The rows below come in pairs that one turn or mirror swaps. Which row does each named row swap with?
Q_375: [ -1   3  45 -15  19 -47   7 -35 -11  52 -10   3  17 -16   8 -10  12 -30
   1]
Q_537: [ 34  -1   4  -9  14   6  -6 -32   8 -43  23  11  45  12  -6 -21  22 -31
 -17]
Q_877: [-12  18  25   0  -3  12 -12 -16 -28 -20  39  11  -6 -53  23 -15   7 -44
   9]
Q_609: [ -8  10  -5  34 -50  -6  12  39  -2  -9  13 -17   4 -19  -6  31   5  10
 -24]
Q_473: [-16  -3 -21 -14 -14 -22  44 -13  -1 -33 -28 -17  22 -32 -18  -1 -30  11
  -2]
Q_633: [ -3   7  33 -35  15 -33  -3  -7   5   7  40  12 -10  59   7  12  11   1
  16]
Q_334: [ -1  -2  42 -30  -1 -17  17  -6  -6   0  36   9   8  54   1  39   6   6
  12]
Q_570: [ 20   6  30   6   9 -19 -41  -6 -28  34  33 -15   3 -10  23  29  44 -23
   1]
Q_283: [ 15   9  27  31   4 -38  -7 -10  28 -13 -26  11 -39 -21 -30   8 -27  10
 -33]
Q_920: [ 13   7 -16 -10   5  24  12   3  10 -25  32  23 -39  11  28  47  24 -14
  25]
Q_862: [-12  16   3  23 -34 -51  18  18 -51  -2 -15  -1 -21  -6  -1  16  -9  12
  17]
Q_785: [ -8  29 -25 -34   8  -1  10 -55  37   3   3  22  30 -22  12  32   5 -25
 -14]
Q_823: [ -3 -28 -37 -35 -26  -9   4  30 -30 -12 -15 -15  24  -3  -2  -3  24   7
   5]
Q_752: [  4  23  12  12  -2 -37  26   1 -63 -36  -9  -3  -3  16 -33  11   7  14
   8]
Q_470: [-20  -3  18  -4  -8 -62   7 -23 -23  48 -20   8  -7 -39   0  -6  -6 -21
 -13]
Q_398: [ 17   9   3  15  40  29   8 -12 -12 -42 -12  -2  32  14 -29  14  35   0
 -28]
Q_607: [-14  29  -2 -15  35  -8 -32 -12  38  -3 -37 -11 -35 -25 -20 -24   8   0
 -21]
Q_199: [-18  11 -12  13 -34 -45  24  25 -26  13   0 -17 -39   1  13   4 -16  15
  15]
Q_621: [ 34 -19  48  -9   6   1 -16 -29  17 -36   7 -15 -27 -31  21  -6  29  17
 -26]
Q_841: [  0  11  45  28  37   2  -4  15  -2  38  10  20   0  42  -8   3 -17  10
  -1]
Q_884: [  5  -4 -20 -26 -10  -9  -6 -14  22  54   5  34 -36 -22 -23  25 -21   1
 -11]
Q_813: [ -3  39 -51  34   1  25  -7  -1 -28  12   9  20  -1  -8  -8 -15   6 -28
   1]
Q_935: [  6 -23 -36   9  17  -8 -19 -19 -28 -10 -33 -14 -24  -1  36   2  48   1
  27]
Q_845: [ 19   7 -18  21  38  12  10  17  -5 -26 -26 -23   5 -19  24 -12  -2  29
 -43]
Q_536: [-42   4  -5 -25  21  -7 -39  10  14 -52   1 -17 -21   6  -5 -11  10  22
   9]
Q_504: [ 46  39   1  -3 -13  10  37 -34  17  10 -15   6   4  -8  -2  54  11  20
   1]
Q_158: [ 24   9  51  36  34  -6 -13   4  16   5  19  28 -12  31 -15   4 -16   3
 -17]
Q_214: [-14  40  -9  26  -1  -5  -9 -11  28  -6  31 -17 -22 -62  20   8  -1  24
 -14]
Q_459: [-14  -6 -17 -16  34 -24  13  19  36  13  -2 -42  11 -20   7   3  13  43
  -2]
Q_924: [-27  -4 -32  15  14  -9  14 -27  -8 -32 -17  23 -36 -49  27 -24   6  -3
  -6]
Q_732: [ 32  10   6 -17  37   4  38 -32  32 -30  28 -15 -17  16  31   7 -15  -4
   5]
Q_19: [-13 -32 -16 -19  43  -5 -21 -32 -34  -9  20  13   0   4   2  24  42  -3
 -44]
Q_298: [  8  19 -34  16 -16  16  41 -38 -48 -16  15   1  -4  -3   3  38 -15  -7
   2]
Q_27: [ -8  25 -12  -9   2  15 -15  -2  12 -36  -4   9   5  16 -40  14  58 -30
  14]
Q_109: [-31  13   3   7 -16   7 -41  13 -10  26 -21  37 -28   2 -28   4  11  30
  -7]
Q_939: [ 30  35   3  -9 -26   0 -11 -49 -38 -28 -14  -8   3  -6  28  21  15 -19
  34]
Q_649: [ 35 -17  34   8  34   8   7  34 -28  28  19 -14  14 -25  -6  22  -1   3
 -13]
Q_427: [ 20   7  27 -30  -4  20  -8 -46  -4   7   1   2  47  -7   9  -7  10  47
 -24]
Q_224: [ 12   5  54 -14  38 -26   6 -31  12  37 -14  -1  27 -17  14 -19  -9 -24
  19]
Q_359: [-17  11 -66   0  22 -17  -1 -49  11  14 -17  -8 -22 -25  23  -5  20 -18
   7]
Q_811: [-10 -15  14 -39  -5  14  10 -20   9  39  18  12  -2  24  52  13  19  17
   1]
Q_63: [  5 -29   1 -11 -17   5 -50 -26 -15 -32  10  26 -12   1  -1 -31 -15  16
 -26]
Q_58: [ 11   9  30  54  16 -25 -13   5  20  -1 -10  25 -35   7 -29   4 -21  13
 -26]
Q_507: [-11  12   9   5 -29   9 -15 -23  33  -6  -9  13  20 -49  -2 -30  -8   0
  35]
Q_833: [-11   3  14   3 -14 -67   1 -19 -19  48  -5  -4 -22 -19  -9  29  -1 -20
 -29]
Q_661: [ 37  11  24  21  30  -2 -27 -49  -7  -6 -35  -6  32 -27   6  31   6 -17
  10]
Q_977: [-16  15 -15 -21  29 -51  -3 -31   1   4  34   3 -27  37   9  -1   3  -5
  41]
Q_604: [-31 -14 -31 -36  33   2  13  -4  -6 -10  44 -28  -3  26  -4 -11   1   9
 -18]

Q_935 swaps with Q_27
Q_841 swaps with Q_833
Q_459 swaps with Q_504
Q_607 swaps with Q_661
Q_19 swaps with Q_813
Q_375 swaps with Q_58

The rows below come in pairs that one turn or mirror swaps. Which row does each named row swap with?
Q_196: [ 15  10  -8  26  51  21 -54  -4  21  10  18  26   4  28  14 -14  -5  -7
 -28]
Q_118: [ 17  -7 -12  17  -4  10 -21   2  37  34  25  13   8  65 -19 -13  16 -24
   6]
Q_888: [  5  50   7  20  -9  23 -53  -8  19   8  38 -13  10  21   7 -18   7 -29
  -5]
Q_782: [ -3   1 -25  24 -32  -1  -4  10  -2  -1  39  56 -53  -7  -2 -46  -8 -11
 -16]
Q_553: [ -3  37 -24 -13  35 -21 -30 -21  41  28  16  11 -16  25  -8  -1 -39  -2
 -22]
Q_787: [ 12   1  -1   0  19  11  73 -11  18  19  13  50   0 -40  48 -27   4 -12
  -4]
Q_612: [ 37  44 -31 -10  29  -6  30 -21  15  27  45 -22  38  16  -4  -2  17  -3
   5]
Q_162: [-52   6  17  12  -3  -7  12  10  12 -17  18  68 -30  -7  11 -15  -4 -29
 -27]
Q_820: [  1 -11  14 -25  64 -15  21  -9  26  44  50  53  -8  -9   1 -20 -15 -12
  -3]
Q_84: [  6  61   4 -49  50  13   5   2  21  -1  37   9  10  24 -22 -19  -2  12
  -6]
Q_569: [-16  48  16 -33  55  -4  12 -17   4 -20  47  49   4   4  13   0  12   5
 -42]
Q_968: [  4  -2  -1 -30   2  42  35   6  34   6 -12 -33 -13 -35 -11 -24 -16 -17
 -12]
Q_481: [ 10  22  -5   5  25  -5  88  -3  14   7  35  43   2  46  10   0  17 -15
 -16]
Q_178: [ 18 -27   6  10 -34  27  -4 -41  38  35  14  16 -13 -35   5 -25 -14 -21
 -40]
Q_201: [ -7   5  -7  31  40  -6  44 -12  41  -9  64   8   9  58   7 -19  14  -1
 -12]
Q_880: [ 33   0 -23  -7  -2  -7   6  28 -25 -22  49  24  -4  32  11 -47  -4  -7
   6]
Q_809: [ -6   2  -5  51 -13  13  37 -15  29  16  -3 -23 -19 -44   2 -27  -9  -7
 -33]
Q_927: [ 12  19  29   3  21  -3  31  -8  38  19  25  18  34  54   7  -5  42  25
 -22]
Q_899: [ 18 -23   4  15  33 -20 -34  -7  12  18  12  27   1 -53  15  -4 -11  -4
 -22]
Q_293: [ 40  12 -18 -16   0  30  18  10 -10  31  19  -8   0 -10 -18 -54 -27 -42
   5]
Q_243: [  5  26 -13   0   2  37  27 -35 -27 -21  40  42 -41 -10  -9 -26 -35 -24
 -21]
Q_428: [ 11  23   7 -15  -8  32 -45   1  21   2   8 -11  13  43  -9  11  12 -20
  -4]
Q_351: [  9 -33  -1  21   1  -1  46 -14  17   2  60 -12   0 -60   2  -3   3 -19
 -31]
Q_144: [  9  16   7 -18  60 -15  45 -19  58   6  37   6  34  20  -1  16   0  -8
 -14]
Q_300: [ -7 -11  -1 -37  34   9  36 -20  51   2  83  13  -4  17 -17  -2  14  -9
  12]
Q_721: [ -8  29 -10 -24   2   6  26 -14   8  -1  22  32 -11 -63 -54  -9 -15 -27
 -18]
Q_139: [ 10  22  -8 -12 -30  20  78 -11   2   9  25 -17  -3 -42  -9 -21 -10  -8
 -15]
Q_115: [ 16   1   3 -12  -6   5 -30  -6  36  13  35 -39  10 -11   1 -47 -25  19
 -20]
Q_803: [ -2 -16 -10  36 -18  16  74  -5  27   8  15  17  -7 -44   5 -20  17 -24
   6]
Q_312: [  6   5   4  51 -26   7  16 -47   5  17   8  36 -23 -27  14  11  -5 -45
 -23]
Q_601: [ 18  17  12  10  13 -28 -47 -21  29 -12   8  23  -9 -50  11  -7  17 -13
 -29]
Q_979: [ 32  17 -45  -1   8  -5  25  -7  34  42  30  -5  49  13  21 -16   9 -29
  14]
Q_57: [ -5   4   0 -13  45 -28 -30  -2  33  26  34  46   2  25   0 -13  50 -11
 -32]
Q_445: [  6  33   5  -9  28  -5 -37 -19  20 -11  13 -29  -4 -44  19   3 -10  -3
 -16]
Q_81: [ -8  15 -24 -17  -6  -6  -2  17 -34 -37  37  32   4  33   9 -27  23 -10
 -23]
Q_110: [ 31  35  -6  30  -5   7  33 -28  28  55   0 -17   6 -35   0   9   8 -15
 -21]
Q_568: [ 18  80   0  15 -21  25  30 -10  10 -10  35  14 -11  39 -14 -35   2  -9
 -25]
Q_213: [ -9  -3   7   5 -36  19 -31 -43  27  13  17  28 -19 -35   7  18   7 -19
 -35]
Q_876: [  9  12  -3  16  36   9  33   3  52  27  28 -16  33  36  27  -9  29   8
  12]
Q_448: [ 10 -21   1 -21   6  18  17  -8  32   8  40  37   5  77  18 -35  -5  -8
 -28]
Q_475: [  1  17   2 -25 -14  18  -6   2  23 -30  18  37 -12  74  22  -9   8 -15
 -22]
Q_999: [-22  11 -24 -25   5 -19  26   6 -10 -57  55  28 -17   9   0 -13  -3 -25
  -2]
Q_70: [  9  14  -4  -7  21 -15  84  -9  10   0  -4  37 -13 -48   5 -12  -1 -11
 -20]
Q_368: [  5  35  -2  14   5  -8  10  -6  16  20  16  18  -6  82  39  -6   4  -5
 -13]
Q_866: [ 25  13  -3   3 -25  28   3   5 -18  -5   4  24 -25 -22  -9 -57  34 -41
 -32]
Q_219: [-25  -9  33 -14 -24   7   9  -7  18 -14  23  65 -47 -19  -3   7  11 -16
 -11]
Q_762: [-36  30  -1  27  26  -6  12 -31  35  25   8  43   2 -14 -21  22  -5 -12
 -57]
Q_91: [ 13  -3   9  33 -46   8  52 -17  20  11   0  20  10 -34 -29 -12  24 -22
 -26]
Q_305: [ -3 -23  35  22  -7  39  20 -11   9  23   1  52 -42 -21   9 -26  12  -3
 -18]
Q_318: [ 24  -2   1  -9  33 -14  42  32  39  -9  37 -32  13  33  26 -24  -1   1
 -25]
Q_330: [-15 -43   5  -8  23   3  29  -9  18 -41  54  45   3  -3 -11 -33 -23 -15
 -29]
Q_945: [ -5  -5   9 -26 -34  -2  58  -9  41   6  36  26 -14 -51  -4   0  31 -17
 -32]
Q_215: [ 26  20   6 -34  21  28  24   4  43  -4  23 -20  45  33   6   4  35 -16
 -32]
Q_874: [ 12  57 -30 -14 -32 -11  -2  -4   9 -10  13  -4   0 -35 -29 -17 -10 -41
 -33]

Q_866 swaps with Q_57
Q_876 swaps with Q_803
Q_91 swaps with Q_927
Q_115 swaps with Q_330
Q_215 swaps with Q_945
Q_428 swaps with Q_219
Q_874 swaps with Q_569

